Each row has a name. Each question is about the rows just above it. Places in a row count from 0.

Y: [ 98 106 154 138 154  70 154]
C: [155 101 133  88 134 188 156]
E: [ 98 106 111 138 154  70 108]
Shuffled C with one entry gone: [134 155  88 101 133 188], missing  [156]
Repeated in Y:  [154]
Whose row is [155 101 133  88 134 188 156]?  C

Q: [111 124 131 100 149 143 141 138 135 121 140]
T: [142 133 134 115 135 144 133 115 127 120 127]
A: [186 148 103 143  81 140 100  72 113 158 119]
L: [167 143 100 122 113 147 123  91 113 139 126]
U: [162 156 113 128 113 142 125 109 128 130 125]
D: [ 82 109 151 125 137 118 132 166 137 121 130]
V: [ 74  94 143 132 146 127 149 158 124 120 126]
R: [138 114 112 124 107 136 124 124 120 138 139]
K: [106  97 129 134 138 137 148 144 121 107 117]
The value that D holds more than once:  [137]
Shuffled U with one entry gone: [109 113 128 142 130 125 125 113 128 156], missing  [162]

J: [ 89 150 156 129 156 125 156]
S: [ 89 150 146 129 118 131 110]
G: [133 119 119 122 151 146 110]
X: [133 119 116 130 107  88 106]
Changed G: [133 119 119 122 151 145 110]. Place and old value:  5, [146]
One entry of G was changed: [132 119 119 122 151 146 110]. Where, and from what?  0, [133]
The value that J holds more than once:  [156]
S without one entry, shuffled: [131 118 129 150 146  89]. Gone:  [110]
The value that G holds more than once:  [119]

F: [172 146 124  86 120 111]
P: [120 112 179 160 171 131]
B: [107 104 127 165 135 169]
H: [176 148 169 155 109 139]
Z: [131 108 103 105 137  97]
M: [107 104 127  97 107 151]
N: [127 177 100 132 160 128]
W: [ 79  90 129 125  90 145]
N without one entry, shuffled: [132 127 100 177 160]. Gone:  [128]
One entry of H was changed: [177 148 169 155 109 139]. Where, and from what?  0, [176]
Changed B: [107 105 127 165 135 169]. Place and old value:  1, [104]

zemup: [134 130 134 127 108 113 115 106]
kur: [156 115 162  83 137  88 117 135]
Zipi: [134 139 109 102 101 102 113 102]
diso: [121 114 139 104 141 114  81  76]
zuge: [142 132  95  83 141 117 123 111]
Kilav: [163 115 129 122 142 125 115  97]
mefu: [153 123 105  96 135 128 121  96]
zok: [138 113 106  71 130 104 100  97]
saz: [134 142 140  81 161  95 130 124]
Where does [142 132  95  83 140 117 123 111] differ from zuge, and what was there?  4, [141]
The value that Zipi holds more than once:  [102]
Shuffled zuge with one entry gone: [132 141 111 117  83 123  95], missing  [142]

Las: [166 165 120 156 121 116  95 122 118 135 158 159 122 155  93 114 136 110]
Rone: [163 160 109 162 128 126 102 130 130 114 167 168 121 144  92 123 144 123]
koduf: [110 119 129  71 106 133 104 127 132 150 168 102 145  91 137 142 119 136]
Rud: [137 137 104 157 131 136 109 137 137  96 174 168 124 128  97 131 147 140]
lib: [118 137 108 122 126 146 116 142 163  91 182 142 137  96 117 137 142 164]
Repeated in koduf:  [119]
Repeated in Las:  [122]

koton: [ 91  81 172  75 162]
Kab: [148  81  81  81 110]
Batud: [ 97  98 128 103 103]
Changed Kab: [148  81  81  81 111]. Place and old value:  4, [110]
Which value appears more than once in Batud?  [103]
Which value appears more than once in Kab?  [81]
Which entry of Batud is missing from [103  97 103 128]?  [98]

Nat: [150 127 154 151 100  90]
dedu: [162 163 167  85 117 113]
Sud: [124 108 124 102 107 134]
Noda: [156 172 171 122  91  86]
lerit: [150 127 154  74 100 121]
muto: [146 172 134 157 143 172]
Shuffled dedu with one entry gone: [163 167 117  85 113], missing  [162]
Noda without one entry, shuffled: [171 156 122  86  91]. Gone:  [172]
Repeated in muto:  [172]
lerit without one entry, shuffled: [154 100 150 121 127]. Gone:  [74]
Shuffled Nat with one entry gone: [151 100 127 154  90], missing  [150]

suk: [115 128 148 124 141 128 137 103 128 143 128 136 128 129 109]
bamiv: [135 142 132 124 128 119 133 128 128 128 104 119 128 128 146]
Sisi: [128 154 128 125 122 106 129 128 107 116  68 112 154 119 154]
liv: [125 128 110 134 122 130 119 133 119 124 108 133 134 134 124]
risut: [144 132 128 125 128 113 128 140 107 125 118 120 122 128 129]
roni: [147 135 139 126 128 110 127 143 103 128 110 119 124 128 131]
Neze: [116 128 150 121 141 142 128 128 163 140 128 128 114 121 125]
ror: [130 121 125 132 126 128 128 132 114 128 132 132 116 136 128]
Gaf: [118 118 147 121 128 127 128 107 161 138 177 128 177 177 129]
Lezu: [124 136 124 127 128 129 131 126 139 126 115 128 128 122 141]
zoz: [138 127 144 124 132 121 132 128 122 128 138 122 119 126 128]
gud: [105 103 122 128 128 154 126 105 153 139 184 145 128 137 128]
risut without one entry, shuffled: [144 125 128 120 129 122 118 128 107 140 125 128 132 128]. Gone:  [113]
Where does [130 121 125 132 126 128 128 132 114 128 131 132 116 136 128] differ from ror, and what was there?  10, [132]
Shuffled Lezu with one entry gone: [126 124 139 115 131 141 122 126 129 128 127 128 124 128], missing  [136]
Whose row is [147 135 139 126 128 110 127 143 103 128 110 119 124 128 131]?  roni
The value that suk holds more than once:  [128]
Where does [115 128 148 124 141 128 137 103 128 143 128 136 129 129 109] differ from suk, and what was there?  12, [128]

Vod: [157 192  66 177]
dopus: [186 180  84  74]
gotur: [ 95  76 122  95]
Suta: [163  74 142 114]
melav: [186  98  84  74]
Tofig: [135 146  80 179]
One entry of Vod was changed: [156 192  66 177]. Where, and from what?  0, [157]
Changed dopus: [186 180  85  74]. Place and old value:  2, [84]
Which value appears more than once in gotur?  [95]

Dar: [135 136 102 133 114 159 129 149 133 143]
zogo: [123 125 126 129 130 128 122 129 126 120]
mokeb: [131 131 119 129 123 139 129 136 130 133]
pekon: [154 130 119 120 123 111 105 136 145 117]
mikis: [133 129 125 129 126 132 128 131 129 130]
feb: [ 86 107 117 133 147 124  79 135 111  64]
mep: [168 131 114 115 120 100  91 141 155 110]
biral: [129 129 126 129 127 130 128 130 128 129]
Sunit: [131 131 118 118 123 118 128 135 130 134]
lud: [119 146 139 118 130 128 121 150 134 137]
Shuffled mikis with one entry gone: [126 129 131 133 129 129 125 128 130], missing  [132]
Where does [129 129 126 130 127 130 128 130 128 129] differ from biral, and what was there?  3, [129]
One entry of zogo was changed: [123 125 126 129 130 128 122 129 125 120]. Where, and from what?  8, [126]
Repeated in mikis:  [129]

Gotak: [160 166  98 146 136 129 159 155 114 129  91 131 107 141 152 152 135 114
 147 149 114 138 130 159 129 135]
Rur: [107 143 134 152 141 141 103 126 110 102  95 158 122 115 140 122  87 157
 128 105 121 174 137 157 139 108]
Mose: [109 136  87 165 112 133 136 139 125 142 118 164 106 137 112 102 121 148
  99 105 130 112 138 154 158 133]
rapub: [123 111 155 102 132 147 100 127  90 161 142 124 144 123 122 150 110 154
 100 149 137 176 122 119 106 136]
danem: [139 135 142 143 104 123 135 157 123 134 117 111 139 134 152 161 117 127
 105 168 114 101 129  83 109 117]
Loto: [131 124 138 120 161 120 133 146 114 104 113 143 108 155 169 132 138 127
 142 107 136 108 148 146 136  98]
nupur: [122 104 121 119 117 150 152 153 108 151 134 156 143 131 147 137 142 145
  94 132  94  75 140 148 115 142]
Whose row is [139 135 142 143 104 123 135 157 123 134 117 111 139 134 152 161 117 127
 105 168 114 101 129  83 109 117]?  danem
Which entry of Mose is missing from [148 112 139 165 112 106 105 109  99 138  87 118 133 121 136 133 112 102
 142 130 164 158 136 137 154]?  [125]
Whose row is [131 124 138 120 161 120 133 146 114 104 113 143 108 155 169 132 138 127
 142 107 136 108 148 146 136  98]?  Loto
Shuffled danem with one entry gone: [123 111 135 117 105 168 157 114 135 134 109 152 127 139 123 117 139 101
 134 117 129 104 142  83 161], missing  [143]

Vik: [ 98  93 151  97 155 150 126]
mibi: [117 131 134  76 102 148 179]
Sabo: [136 116 152  96 114 137 160]
bogut: [ 94 112 134 123 133 109 136]
nuko: [ 94 112 134 123 133 133 136]
tam: [113 125 134 123 129 130 135]
Migut: [147 136 132 132 115 136 130]
kul: [126 126 153 162 169 138  92]
rotak: [136 116 152  96 143 137 143]
Repeated in nuko:  [133]
The value that rotak holds more than once:  [143]
Which entry of Vik is missing from [155  97  93 126 151 150]?  [98]
nuko without one entry, shuffled: [133 112 123 136  94 133]. Gone:  [134]
Which entry of nuko is missing from [136  94 134 123 133 133]?  [112]
Vik without one entry, shuffled: [155  93  97 126  98 150]. Gone:  [151]

das: [118 143 128 120]
gefa: [134 126 153 107]
feg: [123 127  75 128]
Lin: [102 112 140 139]
futo: [112 112 132 144]
Bulo: [134 134 128 122]
fuvin: [119 132 115 132]
sadop: [134 134 134 134]
ninuz: [129 128 129 132]
Where does [112 112 133 144] differ from futo, and what was there?  2, [132]
The value that futo holds more than once:  [112]
Shuffled das with one entry gone: [118 120 143], missing  [128]
Changed feg: [124 127  75 128]. Place and old value:  0, [123]
ninuz without one entry, shuffled: [132 129 129]. Gone:  [128]
The value that sadop holds more than once:  [134]
Repeated in fuvin:  [132]

tik: [117 150 126 118 120 134 153 118  90 139 136]
bila: [110 167 133 106 139 151 130 148 102 162 158]
tob: [103 104 122 116  75 106 151  89 109  91  84]
vaz: [119 150 126 112 129 140 134 126 139 141 113]
dobe: [116 149 134  92 126 132  94 109  99 137 131]
zod: [107 151 149 116 127 137 148 130 108 142 135]
Rof: [114 153 112 111 130 141 137 114 102 146 141]
fisa: [107 144 135 126 125 134 164 126 122 134 134]
bove: [115 117 121 111  88 111 148 139  99 101  95]
kabe: [115 117 121 111  88 111 148 139  99 106  98]
tik without one entry, shuffled: [134 126 118 120  90 118 136 153 150 139]. Gone:  [117]
Which entry of tob is missing from [109 116  75  89 103  91 106 122  84 104]?  [151]
Shuffled bove with one entry gone: [101 148  88 139 117 111 115 121  99 111], missing  [95]
vaz without one entry, shuffled: [134 126 140 119 150 141 126 129 139 113]. Gone:  [112]
Where does [107 151 150 116 127 137 148 130 108 142 135] differ from zod, and what was there?  2, [149]

